One turn moves each row of this set onto another row. After a few examples, where does it send each row asked below?
K_831: [ 39  -4  15  -3   8   4  -1 -19   5 -15   4  -4  20  16 -12  26   1  -9
  17  50]
K_154: [ 29  10 -11  15 -10  -6 -37  -7  -6  -6 -25 -25  18  16 -33  33  10   0
  23  12]
K_491: [  9  15  11 -33  23  22 -14 -11  19   3 -15   3  20 -14  34 -15 -20 -24
  18 -15]
K_752: [-34 -25   4  50  19   0 -30 -12  13  23  23 -17   8   5   9   2  -1  -6
   1 -13]
K_509: [  5  18  10 -32  21  18 -15 -15  25   7 -13  11  20  -4  35 -11 -25 -25
  20 -21]
K_807: [  8  17   4 -22  32   5 -20 -13   7   6 -15  13  31  -6  24   1 -45 -32
  24 -29]
K_543: [ -8   4  12  -3 -11  -5  -8 -20 -31  28  16 -23  10  36 -17  13  14 -22
  13  21]
K_282: [-36 -22   5  50  20  -5 -28  -8  17  21  17 -13   2  -1   5   9  -8  -3
  -5 -17]
K_84: [ 49   8  31   9   5 -18 -23 -28 -11  11  -4   6  39  10 -32  19  10 -32
   7   2]
K_268: [ 18   5  -2  16  -1  -5 -51  -3  -8  -1 -32 -24   8  16 -31  34   2   6
  27  17]
K_802: [  4  31  18 -23  16  30 -20  -6  22   3 -14  -2  15  -2  34  -9 -22 -18
  29 -20]
K_404: [-22 -31  10  41  12  -4 -37   3  23  15  13   1  -2 -28  -8  12 -15   4
   3  -9]
K_728: [ 41   0  22   1   8  13  -4 -24  -2 -16   7   3  23   9 -17  24   0 -12
  18  46]
K_632: [  2   6  10  -5 -21   0  -7 -14 -30  22  18 -13  20  36 -27  13   7 -16
  13  24]
K_982: [-34 -19   4  41  20   1 -35   2  24  18  17 -12  -8 -15  -3  11  -8   3
  -2  -7]
K_12: [ 44   5  30   4   3 -29 -25 -19  -7  18  -6   5  39  16 -34  20   5 -30
   3   3]
K_511: [  4  28   2 -21  33   8 -19 -14   7  17  -5  12  22   1  22   4 -33 -24
  39 -36]
K_330: [  0   1  16  -4 -25   0 -13  -8 -33  20  14 -19  22  30 -23  20  13 -19
  18  22]
K_909: [ 46   2  15   3   8 -24 -23 -20  -9  19  -3  19  49   9 -30  18   4 -29
   1  -6]
K_234: [  4  20   1 -27  28   5 -11 -23  20   8  -9  15  27  -2  17   7 -41 -25
  29 -33]
K_293: [ 23   2  -8  14 -11  -6 -37  -5 -15  -3 -21 -26  19  15 -27  40  12  -1
  32  13]
K_442: [ 35   1  13  -4   2  16  -2 -16  12 -22   5   0  29   6  -5  21   1 -15
   5  50]
K_850: [  5  19  18 -33  12  23 -15 -17  33   3 -16   7  21  -6  26 -11 -24 -16
  19 -22]
K_588: [-29 -32   8  48  10  -6 -15 -17  19  12  23 -12   5 -10  12  10  -5 -15
  -4 -14]
K_67: [-34 -19   9  33  17  -6 -38   5  27  17  20  -8  -6 -15 -13  17 -11  12
   5 -13]
K_233: [  6  21   2 -26  28   9 -23 -13  20   7 -14  16  25  -5  26   1 -40 -28
  26 -27]
K_34: [-31 -18   2  41  22   3 -46   7  23  17  18 -15  -2 -19  -8  12 -10  -3
   6  -3]
K_649: [-39 -20  10  44  13  -7 -21 -15  23  13  21 -21   4   6   7  12  -3  -2
  -2 -20]

K_588 moves to K_511
K_268 moves to K_442
K_67 moves to K_850
Now find these:
K_752 moves to K_807
K_831 moves to K_632
K_728 moves to K_330
K_282 moves to K_233

